In the data rows, the value 128 means zero.
Here are some points:
130 136 125 100 187 112 118 128 129 105 64 188 167 131 165 120 115 139 153 138 120 158 66 113 158 153 90 130 186 124 141 193 97 155 130 107 150 130 162 136 156 121 129 102 180 113 165 160 136 156 118 155 121
119 156 163 84 132 142 211 106 156 146 164 135 192 138 68 123 95 130 179 128 99 142 134 140 124 143 134 121 119 185 125 66 82 135 130 97 116 112 132 111 173 90 124 61 69 130 140 94 160 124 152 118 174
75 104 114 180 106 148 90 131 117 88 50 144 147 142 141 83 103 245 120 210 113 94 38 92 124 132 146 96 137 90 96 157 148 115 89 114 199 70 131 110 49 62 147 114 183 101 124 148 123 188 108 99 127
134 114 194 156 98 111 139 151 112 103 97 196 104 151 138 111 147 151 182 163 111 148 22 100 93 90 114 80 158 143 122 126 145 101 123 80 104 67 135 101 114 99 155 139 111 111 94 151 158 182 182 73 111
141 144 115 99 174 116 118 114 135 131 153 106 112 104 102 143 145 157 115 136 122 199 194 118 113 113 157 170 153 152 95 140 160 138 123 130 47 148 147 120 134 158 148 149 63 187 154 94 177 68 159 158 137
63 77 101 203 51 44 71 156 72 0 61 203 77 255 114 76 165 250 168 255 138 0 0 14 167 144 35 115 176 112 133 190 106 128 165 40 174 0 127 174 21 75 10 84 206 113 96 255 160 249 72 93 147
165 101 141 125 154 76 88 147 133 50 117 102 126 107 109 98 115 142 145 172 159 99 89 129 132 103 106 132 137 149 163 111 198 162 162 117 132 114 116 131 117 191 69 119 194 123 145 172 173 144 134 74 112
129 125 172 180 164 143 146 185 116 89 99 124 169 143 94 123 49 149 156 107 132 153 135 111 121 104 126 129 140 94 141 96 125 101 151 133 181 135 129 147 118 157 119 181 133 149 181 115 129 115 118 123 148
108 91 153 79 139 131 195 97 133 166 179 78 132 84 113 134 167 60 139 91 106 120 127 185 108 92 162 119 155 146 193 100 137 157 76 119 97 139 98 185 131 183 158 81 115 123 120 93 141 84 103 145 119
127 147 139 153 124 143 89 151 189 118 116 124 121 154 108 109 140 133 102 111 187 171 132 141 130 110 173 115 113 110 116 136 145 105 177 95 101 128 140 97 72 120 73 141 67 182 115 96 104 158 139 113 107
175 92 181 129 129 133 133 148 174 163 187 93 103 124 99 165 135 141 151 130 183 175 144 128 87 124 166 93 135 142 110 121 154 134 128 149 121 62 142 124 143 114 146 118 78 151 115 160 180 93 177 140 116
112 142 132 131 130 114 90 118 162 154 113 133 136 102 125 145 138 100 47 115 111 134 149 159 96 143 107 171 144 187 119 122 135 137 97 167 123 154 128 147 158 78 141 162 138 186 161 124 110 117 125 139 116
132 181 127 134 138 99 160 138 63 197 98 113 98 79 157 117 135 124 101 121 157 102 148 169 109 153 101 153 108 98 114 128 98 134 103 165 68 142 140 179 183 160 139 143 83 142 103 157 106 126 140 154 128
90 186 71 151 121 44 129 154 161 87 96 138 124 123 157 75 145 126 165 209 70 95 114 104 119 114 113 151 149 81 109 124 102 114 99 161 181 136 108 146 114 104 136 73 188 112 108 143 83 145 75 65 118
160 134 119 124 105 92 125 155 104 74 173 165 89 145 130 127 147 92 124 125 133 161 130 119 114 139 149 146 154 102 144 117 150 130 107 162 169 169 137 135 107 104 107 162 147 143 131 146 132 160 151 195 112
113 137 99 124 165 145 121 104 116 113 95 76 134 116 173 137 154 138 106 115 153 127 140 122 103 123 112 122 113 85 94 135 158 109 160 135 92 99 109 154 167 147 57 158 127 138 124 108 71 71 154 113 121
171 86 167 187 119 164 134 139 123 156 108 97 96 160 71 138 161 121 80 110 146 155 125 125 122 120 167 154 154 145 126 165 115 108 159 162 185 138 151 97 129 125 146 153 81 148 107 126 137 132 189 86 98
120 79 141 194 118 120 56 185 127 103 110 133 125 215 141 86 122 172 154 181 101 76 17 56 154 167 77 135 129 62 118 156 147 114 155 92 168 79 141 127 79 154 111 107 203 76 130 197 144 180 135 40 138
119 130 79 150 69 120 118 120 97 98 98 138 138 144 114 121 120 115 146 149 135 118 116 111 163 111 130 89 138 121 148 119 139 129 107 131 87 121 173 133 72 62 74 139 145 96 132 125 164 189 164 144 92
127 130 67 86 95 110 118 121 138 120 147 156 91 128 155 120 186 126 146 91 102 132 125 161 100 73 168 117 114 141 149 112 138 142 109 172 84 78 110 64 163 78 128 124 107 104 93 115 156 124 147 166 89
89 103 122 116 115 118 102 98 98 99 113 166 122 151 120 153 157 188 138 146 128 123 101 95 98 132 163 87 131 113 112 188 144 90 148 170 88 39 95 142 101 114 126 101 98 94 125 134 122 123 154 147 86
113 98 103 131 147 91 142 133 145 109 48 122 109 119 159 125 144 171 132 112 110 107 98 88 112 130 110 130 160 95 161 131 99 165 126 166 156 135 138 133 134 134 137 105 181 137 146 172 81 101 72 68 137
97 103 141 100 112 95 133 74 126 137 204 167 143 162 113 139 74 119 157 136 111 93 103 150 71 94 146 140 108 132 132 188 112 144 96 147 109 97 84 121 120 104 127 123 62 140 68 102 169 130 157 140 144
122 119 162 167 43 120 90 129 90 77 113 168 142 204 95 80 126 165 150 213 145 44 33 69 143 112 61 47 171 140 136 186 98 106 135 118 108 63 109 130 52 145 47 142 165 100 156 211 144 188 59 120 132
150 124 134 106 113 164 159 168 145 139 163 96 141 105 120 150 95 92 112 63 160 147 191 138 145 131 108 144 94 120 107 147 153 171 163 149 99 156 116 97 119 153 152 151 72 157 134 128 119 169 181 138 150
98 117 139 118 79 145 150 86 90 107 111 171 123 108 97 113 124 159 197 129 122 125 152 124 117 117 180 55 114 210 134 129 127 121 138 126 149 109 150 122 121 143 169 129 78 140 141 113 155 145 161 171 135
114 142 123 149 141 105 52 172 82 83 52 160 187 135 122 126 96 139 130 192 140 71 103 46 203 137 103 94 169 80 110 173 153 124 129 105 189 101 116 110 102 193 84 148 127 137 146 195 110 151 121 85 35
175 196 109 86 120 145 135 137 131 184 96 112 158 118 124 172 98 62 100 38 182 152 111 147 114 164 127 109 138 131 151 116 115 128 156 174 146 163 141 149 150 104 157 150 121 184 123 72 99 87 146 123 135
125 131 101 134 142 94 161 109 145 91 68 112 181 96 135 154 158 90 101 140 93 153 187 115 157 158 67 144 120 127 125 112 86 161 121 158 102 116 113 163 146 144 163 125 149 147 103 128 90 113 132 153 137
181 156 135 140 149 114 57 166 136 151 79 104 136 74 112 121 135 82 80 93 156 112 131 131 202 134 104 131 88 50 123 168 137 130 83 144 139 162 153 123 115 125 121 152 191 135 162 116 87 108 104 128 138
122 156 159 134 161 122 112 130 138 138 114 136 192 153 148 129 147 141 125 153 128 90 83 121 88 163 183 150 126 135 128 117 153 97 99 141 144 100 124 144 103 137 134 108 173 105 146 169 185 220 82 136 91
109 144 131 160 73 117 101 61 92 134 125 152 105 118 145 116 145 172 114 119 117 76 106 119 134 141 104 123 189 142 139 192 181 115 116 100 95 113 119 100 94 105 138 135 195 104 142 151 128 122 114 98 137
128 129 114 159 120 112 107 100 86 81 94 178 133 103 133 91 88 164 158 177 142 102 117 100 140 196 63 174 116 59 143 162 130 132 94 167 171 102 151 150 155 130 118 64 104 87 136 157 123 143 86 125 98
112 175 140 154 140 115 91 136 130 134 83 85 147 100 152 77 109 172 125 130 123 79 73 109 137 181 83 156 162 88 99 137 120 122 178 138 124 137 151 158 129 123 115 127 189 120 152 191 113 135 141 76 115
128 158 49 121 172 133 132 117 131 207 186 144 152 99 101 176 155 108 170 126 79 156 177 172 145 83 162 136 106 146 135 101 136 147 117 113 80 87 95 133 173 96 149 108 107 134 156 83 126 130 118 132 133
127 65 161 146 108 130 78 120 117 132 125 145 142 133 109 145 136 129 95 155 78 140 133 124 192 139 114 133 112 93 104 135 153 135 171 153 88 51 150 141 152 139 103 141 144 79 112 107 151 119 110 111 148
90 111 184 133 150 125 137 166 85 113 78 184 133 155 138 101 104 132 212 207 88 59 92 24 133 110 137 75 166 148 171 170 82 81 122 190 172 88 133 160 140 130 79 129 134 85 101 202 190 207 85 125 165
Then 10 other points, each followed by its number:
149 108 171 164 149 117 96 152 171 110 95 153 90 98 122 182 98 164 100 145 134 143 133 105 115 121 124 156 124 84 147 151 115 149 144 127 108 144 160 125 174 174 88 124 146 88 141 180 136 78 92 76 127 0
143 91 76 112 158 97 130 128 99 128 120 74 78 100 145 163 134 184 96 115 175 127 123 114 147 126 89 158 32 99 130 125 135 112 127 164 114 125 137 118 140 182 98 108 116 176 122 92 119 95 159 100 87 1
140 184 107 135 109 154 91 147 159 164 140 98 104 151 123 54 148 128 133 82 150 124 171 161 143 179 148 58 146 54 148 137 112 153 123 140 144 160 113 106 123 141 135 109 146 127 140 68 138 104 139 143 137 2
92 119 93 107 144 136 197 143 199 105 118 102 139 138 132 146 127 105 150 106 129 175 113 137 124 100 171 153 113 151 138 131 83 159 180 131 109 161 129 96 117 127 164 180 121 99 175 141 109 90 143 96 100 3
162 147 190 157 112 98 152 125 82 150 123 107 128 136 111 145 136 106 100 170 125 119 132 116 149 122 141 132 151 97 111 97 130 104 96 94 181 150 138 138 140 113 145 142 151 122 160 89 133 188 98 179 83 4
113 119 103 111 89 127 138 142 112 84 132 138 100 152 115 142 128 118 143 143 75 137 114 129 50 82 146 126 108 150 131 115 108 141 111 85 100 125 118 137 86 120 127 105 126 146 146 165 115 132 115 128 158 5
85 94 93 124 153 155 62 169 140 83 121 143 109 154 84 156 82 108 128 120 114 134 130 127 71 84 149 52 144 135 113 156 182 155 115 102 170 127 131 135 110 80 90 106 152 131 101 108 128 162 128 102 141 6
142 175 118 141 132 172 75 125 130 140 150 59 96 128 107 164 102 161 60 119 140 139 172 141 118 165 128 129 117 73 155 92 133 93 142 130 173 136 111 111 145 157 127 141 111 163 126 127 70 105 125 103 94 7
81 126 113 98 135 178 208 132 85 187 198 126 142 141 150 173 151 166 122 115 119 175 176 160 130 76 139 71 101 153 139 89 150 132 105 161 156 160 108 79 162 97 169 133 99 121 169 123 198 135 119 127 182 8
130 169 109 125 111 150 140 128 163 136 155 111 139 105 112 151 115 127 99 78 151 143 138 119 134 131 174 152 127 176 138 112 152 165 107 181 112 144 171 101 173 138 124 107 91 97 124 158 107 82 150 137 139 9
Which of these numbered points is nearest to each point below, looking only along the 3 directions in which the first points spread most? Its number follows each.
127 170 110 125 146 165 44 143 188 180 128 112 118 136 168 96 96 112 103 81 192 163 176 127 100 192 84 200 93 82 146 114 154 141 136 135 132 163 95 133 112 187 176 154 155 179 178 173 130 116 153 99 140 > 7
151 116 89 118 133 167 94 122 141 116 87 125 93 160 136 120 116 98 130 114 146 130 184 122 146 162 134 139 85 65 110 161 123 173 114 118 144 128 157 150 130 111 102 86 104 143 116 104 88 108 182 108 124 > 1
116 142 169 172 99 152 91 109 117 117 150 136 159 164 131 140 108 158 130 136 143 149 101 73 145 144 141 134 157 165 113 104 131 125 132 101 147 116 107 155 120 146 115 162 74 74 122 140 143 140 135 112 126 > 6
107 86 153 156 110 131 130 129 58 80 139 116 161 193 116 147 167 95 116 129 120 121 80 109 129 146 162 84 142 171 87 140 142 102 134 41 122 107 148 113 96 102 103 124 106 150 91 161 111 117 121 60 144 > 6
130 162 180 107 55 126 121 181 130 155 101 135 154 165 123 98 111 136 161 131 103 110 136 115 130 170 195 94 155 125 140 158 114 106 130 150 99 103 122 162 74 92 148 197 67 127 123 152 95 116 146 68 128 > 6
101 144 123 162 134 108 136 143 148 126 141 133 126 142 146 139 115 104 125 144 132 113 112 115 142 135 115 121 128 104 134 113 92 136 145 106 173 145 173 110 180 103 135 133 88 100 153 151 141 152 119 135 105 > 4
87 127 126 139 117 112 120 117 135 114 68 32 74 70 201 133 151 112 123 73 139 120 141 106 75 120 126 154 92 157 128 83 173 145 166 155 151 150 179 124 122 149 165 151 135 184 108 102 155 157 163 155 160 > 2
160 122 104 138 148 153 75 158 153 108 104 89 167 156 184 94 120 148 135 128 160 90 143 134 163 129 82 162 121 106 123 143 143 116 176 170 137 166 154 169 126 85 111 111 191 152 121 90 146 112 98 132 131 > 0
128 132 162 122 112 102 142 121 95 90 146 125 120 133 111 115 133 165 104 113 131 163 142 131 130 139 150 113 131 149 147 143 162 97 132 83 132 139 145 117 101 107 95 122 96 102 108 141 130 139 134 98 125 > 6
102 121 123 71 93 215 192 55 136 117 134 130 89 123 111 134 188 162 111 93 99 172 150 129 90 110 155 110 146 170 121 112 136 72 124 123 97 128 121 87 176 109 152 93 72 109 99 110 154 95 126 159 117 > 8
127 83 159 124 86 175 81 135 137 134 209 146 152 199 111 64 159 162 139 149 140 149 36 72 136 136 201 89 138 124 132 150 97 88 156 156 88 106 152 174 59 91 110 148 72 120 99 166 95 177 130 126 78 > 6
209 130 179 163 56 104 88 200 96 110 115 112 128 202 109 145 125 168 79 53 121 160 102 125 143 154 144 102 136 145 141 107 157 108 163 150 143 90 139 92 85 58 134 114 133 121 101 122 100 149 139 116 116 > 6
137 172 118 106 129 135 128 135 89 161 169 137 104 121 154 132 129 175 122 90 116 123 181 123 116 129 163 91 143 98 117 95 153 130 76 167 115 167 159 127 128 138 99 142 112 113 107 105 123 133 137 122 134 > 3
160 165 152 211 141 104 117 163 103 120 112 144 112 147 82 121 117 137 99 126 124 131 106 97 158 130 123 193 108 109 93 155 157 136 134 185 187 148 132 141 123 93 124 139 163 115 164 162 116 117 68 133 118 > 0
112 75 152 175 170 158 36 209 119 98 34 143 90 142 94 120 96 126 138 126 138 94 143 66 167 196 97 158 163 44 154 122 138 121 66 139 165 88 135 133 112 142 89 143 118 134 129 183 128 170 60 52 91 > 0
120 107 143 162 133 119 126 153 114 149 144 142 166 126 145 109 152 88 113 157 147 125 149 113 129 125 122 94 141 156 66 110 121 158 131 127 151 123 106 169 171 149 112 132 170 143 91 120 123 127 139 98 130 > 4
117 103 123 126 170 131 138 121 144 141 122 103 104 92 133 109 134 59 176 104 155 187 199 212 141 113 174 191 140 185 132 111 139 150 147 149 136 192 101 98 137 116 138 107 110 114 89 95 107 94 155 173 153 > 9
159 174 121 157 106 138 140 143 119 135 101 82 104 76 90 86 81 119 68 130 120 119 118 117 183 127 143 125 125 112 164 82 89 103 129 124 83 146 152 154 171 189 159 90 79 117 106 125 128 80 144 110 122 > 2
112 124 120 106 133 161 90 114 106 75 143 141 126 187 67 160 134 107 127 112 138 150 87 127 125 158 133 122 105 124 78 152 136 106 99 141 95 67 67 76 123 101 129 134 107 140 108 152 138 142 164 154 101 > 6
97 130 94 124 86 167 184 84 120 109 189 116 154 143 120 173 150 145 161 168 122 108 105 140 138 82 136 136 113 170 147 132 137 138 94 117 113 105 145 149 93 119 154 112 140 124 118 107 123 132 136 145 146 > 5
157 161 65 116 109 166 116 149 101 138 100 80 165 100 118 149 96 157 171 146 202 102 106 93 131 156 100 128 153 75 115 127 133 147 162 149 132 128 119 113 99 166 120 130 145 109 134 149 121 105 72 126 140 > 0
160 174 69 150 187 96 82 166 109 100 147 82 95 105 208 94 97 149 130 99 158 112 127 99 160 110 90 190 167 91 114 151 180 132 126 135 137 122 109 160 141 170 101 159 170 142 173 115 136 156 115 96 140 > 0
153 131 102 165 153 144 94 157 96 126 92 117 155 169 159 141 38 136 102 117 140 129 142 114 143 136 133 132 132 74 93 138 171 120 147 115 125 126 129 120 107 128 89 188 92 119 127 184 40 152 150 104 135 > 0
180 82 117 150 101 183 119 138 112 130 125 142 99 145 154 111 98 104 135 85 160 197 100 110 98 173 93 171 73 104 125 159 93 186 86 145 129 137 128 126 147 131 143 161 140 187 125 156 100 161 142 102 103 > 1
174 159 76 48 206 103 158 167 121 250 132 59 117 31 138 197 111 71 84 5 186 179 202 186 92 131 156 115 45 144 145 94 174 154 128 142 121 211 106 105 180 151 198 121 26 132 133 74 87 70 182 200 153 > 9
131 185 121 119 175 130 133 138 122 114 94 78 145 108 139 114 132 162 102 181 148 88 68 105 143 110 89 170 110 87 153 150 151 179 150 135 133 180 148 169 120 176 136 122 232 97 168 110 139 127 107 150 85 > 0
154 96 137 219 131 100 98 124 104 116 109 179 85 186 145 56 133 203 124 178 147 71 113 83 163 148 86 88 184 150 145 104 138 140 125 141 183 45 179 133 52 105 77 107 177 133 95 158 161 204 85 78 131 > 6
130 158 84 41 117 131 117 131 98 172 196 84 162 88 147 137 157 114 131 66 156 154 178 165 117 144 168 144 120 200 92 120 94 106 143 197 88 162 153 91 150 147 140 199 110 118 122 99 167 129 145 150 106 > 9
103 110 128 149 115 140 118 163 157 202 103 114 104 133 122 105 105 142 76 109 145 106 157 160 163 118 121 176 112 107 161 97 128 142 117 109 155 198 114 136 158 148 106 103 130 177 105 108 116 149 139 101 101 > 1
123 141 138 122 145 147 143 105 113 141 139 162 117 96 108 221 109 111 131 137 137 135 117 142 136 130 98 102 125 131 163 140 114 154 132 137 154 129 105 76 127 146 152 151 79 101 135 73 157 133 163 147 111 > 3
125 168 112 97 186 152 112 167 123 130 131 73 121 119 150 142 103 153 104 100 138 113 130 167 121 120 37 100 176 61 83 114 120 139 107 154 142 126 134 147 158 194 147 163 189 161 174 97 118 122 138 88 96 > 1
149 119 97 179 197 104 83 94 139 138 83 163 143 125 160 102 90 140 135 107 100 114 168 104 159 192 112 134 101 131 115 155 136 129 123 115 151 115 99 162 111 142 97 143 159 90 118 130 63 137 175 133 123 > 0
82 144 157 72 120 77 143 130 126 148 136 106 120 98 134 158 89 124 118 133 141 52 140 121 89 175 105 168 134 149 97 147 80 119 135 123 120 134 161 129 70 116 102 120 169 137 128 114 145 99 130 146 169 > 4
131 142 102 112 157 135 143 142 131 148 101 135 99 159 176 127 80 120 78 162 134 128 207 132 109 117 112 133 153 163 84 94 144 160 85 112 126 124 145 97 141 157 157 125 182 177 181 156 99 117 138 133 148 > 2
151 150 138 128 163 80 143 103 136 142 155 79 133 93 121 104 134 105 136 122 141 149 129 115 100 120 76 162 101 98 145 149 125 124 127 159 184 168 112 172 173 180 126 147 169 129 153 130 101 69 106 178 140 > 2
122 124 173 65 125 153 161 146 125 69 143 143 181 163 185 124 161 98 138 169 116 151 106 136 142 105 154 123 114 154 151 127 117 118 117 121 110 110 110 135 132 64 99 103 137 104 130 133 88 131 94 178 135 > 5
96 95 129 156 148 140 126 107 127 136 122 125 108 110 114 126 119 116 77 138 110 121 141 93 133 126 98 136 130 130 96 124 110 99 104 120 122 113 142 121 81 107 186 117 163 136 123 143 171 156 127 106 143 > 4
Here are 10 other points, each followed by its number:
163 166 96 118 200 155 117 108 138 172 159 104 110 65 138 131 104 120 95 50 108 181 144 133 111 150 138 142 115 158 124 113 158 137 79 162 134 164 122 157 180 157 167 167 138 166 112 125 140 122 134 171 155 0
204 139 163 91 186 191 114 133 150 197 141 99 57 66 102 160 113 70 93 69 202 197 224 201 119 101 131 152 109 127 136 121 159 133 134 89 103 225 166 119 148 124 132 172 31 184 125 61 152 113 177 128 172 1
98 92 87 119 58 139 118 125 116 142 140 141 122 148 110 140 127 87 126 133 100 136 129 108 125 128 138 119 108 142 158 92 110 105 91 160 131 96 133 88 110 68 85 139 141 114 139 133 119 183 125 113 104 2
190 90 136 117 186 159 136 158 117 206 100 175 97 133 136 137 79 50 74 63 146 197 154 149 84 113 251 155 115 68 135 93 140 107 94 131 97 210 158 92 192 174 90 152 64 127 85 82 104 70 134 164 125 3
179 135 134 105 153 107 88 121 184 121 74 150 88 157 120 100 132 148 79 154 167 149 111 132 148 163 121 154 123 106 130 124 131 123 133 118 166 147 131 139 90 124 81 127 147 179 133 137 88 122 186 126 148 4
147 153 121 145 135 149 121 125 148 165 83 138 146 103 139 188 123 164 93 66 185 154 151 165 138 133 126 169 114 81 117 115 127 122 114 134 129 176 51 150 195 199 122 142 116 122 93 111 152 98 180 135 117 5
151 120 117 140 160 116 112 140 128 118 82 76 161 137 89 114 133 125 119 115 157 151 144 130 146 168 81 179 110 62 135 115 164 92 128 194 125 117 126 69 123 181 98 145 140 126 119 140 118 89 128 120 86 6
133 83 147 150 154 130 138 158 91 161 134 134 101 72 104 195 116 135 99 77 115 227 109 141 161 161 91 154 102 157 84 116 106 134 163 187 141 143 204 140 137 168 119 169 120 114 97 84 172 119 190 140 136 7
185 118 65 145 157 142 143 117 160 91 177 56 121 93 160 138 127 141 136 96 161 207 163 180 94 145 150 133 91 117 102 101 160 124 91 183 87 202 158 130 236 215 196 109 149 143 174 72 52 113 120 128 168 8
124 113 93 166 10 74 90 133 79 13 97 141 152 181 109 65 107 165 158 255 60 43 28 83 134 143 53 88 166 118 48 164 147 101 96 98 183 14 125 154 68 80 60 86 199 46 146 227 154 180 57 70 101 9
Which of these numbered points is nearest to each point below, looking only along the 3 directions in which the first points spread most? Its number follows each.
119 107 130 129 60 105 157 86 113 77 130 132 154 136 101 108 132 149 164 95 117 134 140 138 137 135 73 86 162 158 113 161 117 112 142 85 116 80 82 147 157 115 156 100 129 100 62 140 146 139 128 76 109 > 2
22 96 118 133 75 144 184 96 158 122 124 112 102 144 160 144 150 163 163 203 116 116 111 140 130 86 132 74 178 214 146 138 77 114 145 117 132 84 120 148 112 50 134 117 125 63 108 122 148 135 121 125 94 > 2
144 145 99 119 128 133 134 117 123 195 119 96 125 124 144 141 160 96 73 88 156 156 225 158 139 110 152 168 139 113 128 75 104 140 133 137 81 153 95 116 146 176 163 145 111 147 146 62 158 104 97 134 137 > 0
167 110 114 143 148 108 135 133 97 116 112 201 122 152 137 115 133 145 83 119 137 165 112 117 144 154 154 139 167 82 142 110 167 127 180 95 109 181 112 111 149 139 142 164 161 60 133 136 161 138 177 91 98 > 4
143 145 140 92 108 169 153 69 142 143 158 123 165 82 155 178 167 108 118 168 133 159 188 161 76 154 140 144 105 131 181 100 88 131 135 124 85 165 81 164 193 124 166 124 134 114 129 93 124 125 96 172 117 > 0
169 144 128 138 197 140 134 173 143 139 126 139 157 101 167 128 137 96 110 139 129 129 151 85 166 193 147 181 116 81 117 139 130 131 172 160 199 131 140 106 155 172 132 150 114 125 141 171 118 118 80 121 127 > 6
116 164 136 115 125 110 165 94 153 174 149 126 124 136 96 131 78 108 114 84 120 185 153 125 113 108 149 145 93 102 91 117 45 161 68 152 163 136 101 161 132 112 142 135 52 146 130 61 106 126 102 136 106 > 0
154 118 103 143 181 150 151 158 165 255 118 44 96 98 115 158 114 49 73 39 176 230 191 143 99 141 174 152 125 150 106 73 189 113 158 144 79 182 153 148 233 200 193 157 46 178 145 66 105 31 208 170 131 > 1
52 88 146 255 83 103 36 151 99 0 64 255 163 255 85 83 108 226 180 255 46 1 0 0 208 159 60 70 158 93 99 176 124 122 132 29 203 0 141 164 36 90 16 119 178 44 132 255 99 253 97 43 124 > 9
98 120 126 235 72 87 82 138 72 0 84 196 105 204 77 84 138 163 221 175 139 57 58 100 122 144 79 90 127 157 119 181 158 98 117 28 147 0 140 138 73 94 58 114 234 151 110 189 137 220 75 70 123 > 9
173 137 149 74 107 183 128 134 133 122 106 144 104 126 114 104 91 142 112 41 161 211 193 152 110 140 190 88 92 118 135 110 159 118 116 146 166 127 129 141 84 105 77 146 67 113 151 99 89 124 155 116 96 > 7
127 146 111 140 130 149 132 138 124 144 139 116 95 163 146 117 145 100 129 111 167 164 190 137 112 125 158 102 111 125 138 133 138 106 176 85 114 105 126 91 125 69 143 89 74 152 124 130 73 104 188 131 120 > 7
110 150 158 75 164 129 127 164 91 160 127 118 133 89 129 196 113 113 83 113 118 125 143 104 129 94 109 137 162 174 180 144 88 155 103 187 93 207 78 105 188 158 150 98 104 84 164 122 159 42 105 152 157 > 0
140 134 144 139 156 130 126 139 106 102 89 107 109 150 114 104 76 119 117 110 200 139 155 107 94 173 134 132 131 85 125 131 129 125 140 123 75 125 135 172 56 137 136 173 100 104 121 176 110 129 127 100 128 > 4
126 142 138 115 157 176 174 116 112 167 157 174 173 65 170 142 141 115 121 102 140 180 157 146 78 149 127 136 133 192 184 97 142 160 86 156 137 194 93 94 211 152 180 108 96 139 103 59 99 130 102 134 98 > 0
121 120 142 124 170 74 77 130 142 174 94 70 73 93 118 101 66 132 136 109 157 138 151 163 165 163 50 168 138 109 123 100 165 160 145 145 145 120 137 160 180 161 115 170 147 153 135 179 133 103 108 75 143 > 6
166 153 104 122 197 87 127 102 121 190 116 96 131 93 137 180 116 109 109 61 110 112 169 159 147 165 187 161 116 129 150 98 167 177 147 149 136 209 137 96 198 118 135 105 125 154 145 72 133 47 162 149 130 > 8
98 109 122 146 122 130 74 128 144 136 121 142 181 152 149 118 131 157 127 126 122 158 116 105 163 114 119 139 110 96 102 142 127 134 158 119 107 153 112 136 154 148 110 143 111 146 130 146 134 143 148 147 112 > 4
125 156 138 0 135 197 240 46 126 243 220 49 130 19 134 209 171 38 85 0 158 226 209 255 67 61 159 154 67 227 132 112 125 160 108 184 32 224 77 92 225 144 250 115 46 193 142 0 149 0 202 255 170 > 1
121 136 74 0 140 186 236 69 167 243 255 97 133 0 154 214 148 36 137 0 89 255 216 230 47 85 160 154 94 228 129 83 89 114 119 179 6 255 134 132 237 157 255 98 48 152 179 0 100 8 215 255 186 > 1
59 92 170 116 94 163 147 98 97 98 151 158 88 141 142 134 153 168 177 158 98 139 158 151 117 94 154 135 185 157 132 145 125 146 118 94 97 94 91 141 100 85 101 50 142 112 70 143 128 138 122 92 132 > 2
206 207 76 62 190 182 114 138 106 222 144 89 120 57 144 148 77 87 87 79 190 159 173 179 73 147 153 196 61 136 139 76 121 164 149 182 146 230 117 118 217 178 191 163 93 200 152 30 100 34 164 156 104 > 8
59 88 132 233 61 119 89 126 109 0 34 255 174 254 154 71 129 207 188 255 54 0 0 10 187 153 140 48 169 101 92 222 106 78 106 37 206 0 70 142 9 66 15 100 161 7 70 228 145 255 61 22 155 > 9
39 128 131 246 22 108 54 121 133 0 83 198 159 254 93 36 135 246 158 255 72 0 0 50 168 121 73 39 205 103 103 180 96 87 118 20 229 0 112 182 0 52 0 119 184 28 167 220 200 255 56 29 112 > 9
150 122 174 66 177 147 168 108 105 165 135 109 93 124 160 110 120 76 113 98 210 176 176 167 122 129 158 75 92 147 120 83 144 130 144 172 110 219 151 119 143 142 165 152 69 188 152 72 129 89 130 140 147 > 3
188 115 158 108 137 131 94 136 109 182 104 159 142 90 162 112 89 61 104 148 128 157 178 112 128 137 89 153 101 109 68 125 124 132 137 157 155 162 91 104 199 146 169 123 78 138 158 125 61 121 145 112 167 > 5
194 159 100 147 200 102 132 121 156 181 78 83 124 104 134 159 112 137 168 75 160 145 181 127 148 121 129 183 130 101 137 131 119 153 175 195 190 145 132 135 150 128 94 123 144 168 120 83 122 88 192 105 108 > 5
194 119 99 119 127 119 127 176 141 112 120 175 107 123 136 131 44 79 136 149 142 134 164 99 164 153 169 122 96 58 117 144 126 111 142 159 169 104 113 131 100 151 70 166 86 163 129 112 108 116 136 88 133 > 4
93 118 134 103 109 154 115 151 160 98 87 111 122 122 119 130 140 69 148 111 113 112 95 114 119 125 124 153 152 123 153 142 176 99 146 104 171 156 140 124 165 123 137 181 146 162 115 105 175 136 185 93 175 > 4
166 132 135 101 127 107 131 149 150 174 99 157 99 75 174 124 139 138 156 103 175 232 130 171 121 92 167 101 66 130 131 167 106 116 155 103 90 112 125 124 181 135 102 178 95 147 120 116 121 65 181 130 119 > 7
219 133 93 40 148 107 129 195 124 221 149 78 101 55 169 186 150 91 70 0 140 237 221 169 103 122 158 146 60 113 125 88 121 112 129 161 166 176 110 159 196 162 181 181 98 175 93 77 98 34 158 183 134 > 1
82 63 119 121 106 173 158 118 153 80 171 150 150 132 85 84 158 139 141 150 104 80 120 87 116 118 154 123 110 159 134 132 104 167 126 113 165 114 131 103 113 99 139 167 135 105 99 185 123 149 136 132 129 > 2
130 176 122 0 178 200 255 57 140 255 234 61 140 38 143 213 144 0 112 11 105 161 232 255 96 80 213 173 136 255 149 55 96 171 100 163 79 249 129 142 254 142 224 117 78 135 90 0 132 52 192 255 191 > 1
155 163 121 49 181 113 172 159 124 180 88 93 107 30 178 147 93 119 139 65 154 216 231 165 98 184 171 162 83 122 150 77 163 155 146 178 82 235 175 116 189 181 153 165 81 210 114 82 70 73 185 145 163 > 8
157 123 128 67 183 137 117 110 155 175 115 97 123 100 113 143 126 117 121 71 173 178 136 150 137 102 128 181 116 140 174 106 131 123 142 136 82 179 75 78 130 174 127 192 36 162 128 134 101 69 127 134 163 > 3
69 103 112 222 99 148 100 174 114 30 94 154 120 200 78 107 149 188 98 244 75 66 36 118 97 116 78 111 138 94 118 154 140 114 167 83 168 20 112 130 74 93 90 112 199 68 68 189 140 217 94 48 127 > 9
132 121 140 175 93 114 78 114 121 87 127 117 136 148 136 78 118 149 138 119 70 68 100 80 140 175 114 153 192 112 77 131 159 112 184 87 161 96 108 129 66 113 121 142 164 135 115 147 106 150 139 86 120 > 4
